[[-13 -55  -8]
 [  3   0  10]
 [-10  20 -10]
 [-15  12  -7]
 [ -6  16  -8]
 [ -1  -1   4]
 [ -2  -8   8]
 [ -8 -21  16]
 [ -7  33 -18]]
->
[[-55  -8 -13]
 [  0  10   3]
 [ 20 -10 -10]
 [ 12  -7 -15]
 [ 16  -8  -6]
 [ -1   4  -1]
 [ -8   8  -2]
 [-21  16  -8]
 [ 33 -18  -7]]

[[-35  29  24 -13]
 [-24   7   8   5]
 [-16  29  14 -12]
 [-30 -32  -8  -1]
 [ 43  -9 -30  -4]
 [ 24 -23 -12  26]]
->
[[ 24 -13 -35  29]
 [  8   5 -24   7]
 [ 14 -12 -16  29]
 [ -8  -1 -30 -32]
 [-30  -4  43  -9]
 [-12  26  24 -23]]

[[ -9  -1  28   3  17  14  -1  15 -25  -5  25 -14 -32  46  -3]
 [  0  -1 -21  28 -13 -28  12 -15 -17 -25 -12  22  19  -4 -15]
 [ -7 -34  11  -4 -22  15 -12  12  40  21 -21 -35  24 -25 -52]
 [  2  24 -22  -1  -6 -28   8 -19  31  23  26  41 -23 -33 -11]
 [  3  43 -22 -17   0 -31   5 -23  51  50  53  56 -49 -49 -10]
 [  0  -2 -27  33 -16 -34  15 -19 -16 -29 -15  28  22  -7 -18]]
->
[[ 46  -3  -9  -1  28   3  17  14  -1  15 -25  -5  25 -14 -32]
 [ -4 -15   0  -1 -21  28 -13 -28  12 -15 -17 -25 -12  22  19]
 [-25 -52  -7 -34  11  -4 -22  15 -12  12  40  21 -21 -35  24]
 [-33 -11   2  24 -22  -1  -6 -28   8 -19  31  23  26  41 -23]
 [-49 -10   3  43 -22 -17   0 -31   5 -23  51  50  53  56 -49]
 [ -7 -18   0  -2 -27  33 -16 -34  15 -19 -16 -29 -15  28  22]]

[[ 22  46  42  39  26]
 [ 23  45  41  38  26]
 [ 23  45  41  38  26]
 [ 22  45  42  39  25]
 [ 22  46  43  39  26]
 [ 22  46  42  39  26]
 [-24 -32 -27 -22 -31]
 [-29 -25 -28 -33 -24]
 [ 22  46  42  39  26]
 [ 22  46  42  39  26]
 [ 22  46  42  40  26]
 [ 22  46  42  39  26]]
->
[[ 39  26  22  46  42]
 [ 38  26  23  45  41]
 [ 38  26  23  45  41]
 [ 39  25  22  45  42]
 [ 39  26  22  46  43]
 [ 39  26  22  46  42]
 [-22 -31 -24 -32 -27]
 [-33 -24 -29 -25 -28]
 [ 39  26  22  46  42]
 [ 39  26  22  46  42]
 [ 40  26  22  46  42]
 [ 39  26  22  46  42]]

[[-41 -16 -16 -14]
 [  7  41  42  45]
 [ 10  41  40  43]
 [ 11  41  40  43]
 [  9  41  40  43]]
->
[[-16 -14 -41 -16]
 [ 42  45   7  41]
 [ 40  43  10  41]
 [ 40  43  11  41]
 [ 40  43   9  41]]

[[-17  43 -30  -5  44  37  43]
 [  6  -2  49 -26 -48  18   4]
 [ 54 -11 -24  20 -28 -24 -47]
 [ 13 -38 -23  50 -38  -2  30]
 [ 37 -15   1 -46  16  48  53]
 [-10  20  52   9  25  -6 -46]
 [-11 -10 -36  18  32  17  40]
 [  4 -42  54 -19  14 -54  -8]
 [  1  50 -32 -34  -4 -56  23]]
->
[[ 37  43 -17  43 -30  -5  44]
 [ 18   4   6  -2  49 -26 -48]
 [-24 -47  54 -11 -24  20 -28]
 [ -2  30  13 -38 -23  50 -38]
 [ 48  53  37 -15   1 -46  16]
 [ -6 -46 -10  20  52   9  25]
 [ 17  40 -11 -10 -36  18  32]
 [-54  -8   4 -42  54 -19  14]
 [-56  23   1  50 -32 -34  -4]]

[[  2   8  -8  -8  -8 -20  15  12  16  -5 -17]
 [ 27  22  32 -12  13  -3 -20  43   5  16 -17]
 [ -3  -3 -23  12   7 -20 -17  -9  21   8 -17]
 [  9  -6 -41  13   9  -2  34 -21   9 -20 -17]]
->
[[ -5 -17   2   8  -8  -8  -8 -20  15  12  16]
 [ 16 -17  27  22  32 -12  13  -3 -20  43   5]
 [  8 -17  -3  -3 -23  12   7 -20 -17  -9  21]
 [-20 -17   9  -6 -41  13   9  -2  34 -21   9]]

[[13 20 29 35]
 [38 32 26 16]
 [38 41 42 40]]
->
[[29 35 13 20]
 [26 16 38 32]
 [42 40 38 41]]
---
[[ -7  -6 -17]
 [ -4  40 -19]]
->
[-7 40]

[[-43 -45]
 [-43 -45]
 [-35 -35]]
->
[-43 -45]

[[-36 -33 -39 -30]
 [-34 -35 -39 -29]
 [ 26  34  39   9]
 [ 41 -41  42 -41]]
->
[-36 -35  39 -41]

[[-17 -28]
 [-25 -41]]
->
[-17 -41]

[[-32  39]
 [ -1  -2]
 [-30  38]
 [-34  41]
 [-11  14]]
->
[-32  -2]

[[ 29  10  20]
 [-53 -42 -44]]
->
[ 29 -42]

[[ 25  36  38]
 [ 45  32  32]
 [-49 -48 -48]
 [ 49  20 -32]
 [-44 -45   0]]
->
[ 25  32 -48]

[[ 28 -27 -34  42]
 [ 29 -28 -36  43]
 [ 29 -28 -35  43]
 [  2  -1   0   2]]
->
[ 28 -28 -35   2]

[[-38 -36 -27]
 [-38  -4 -12]
 [ 33  39  26]
 [ 39  30  39]
 [ 39  38  38]]
->
[-38  -4  26]
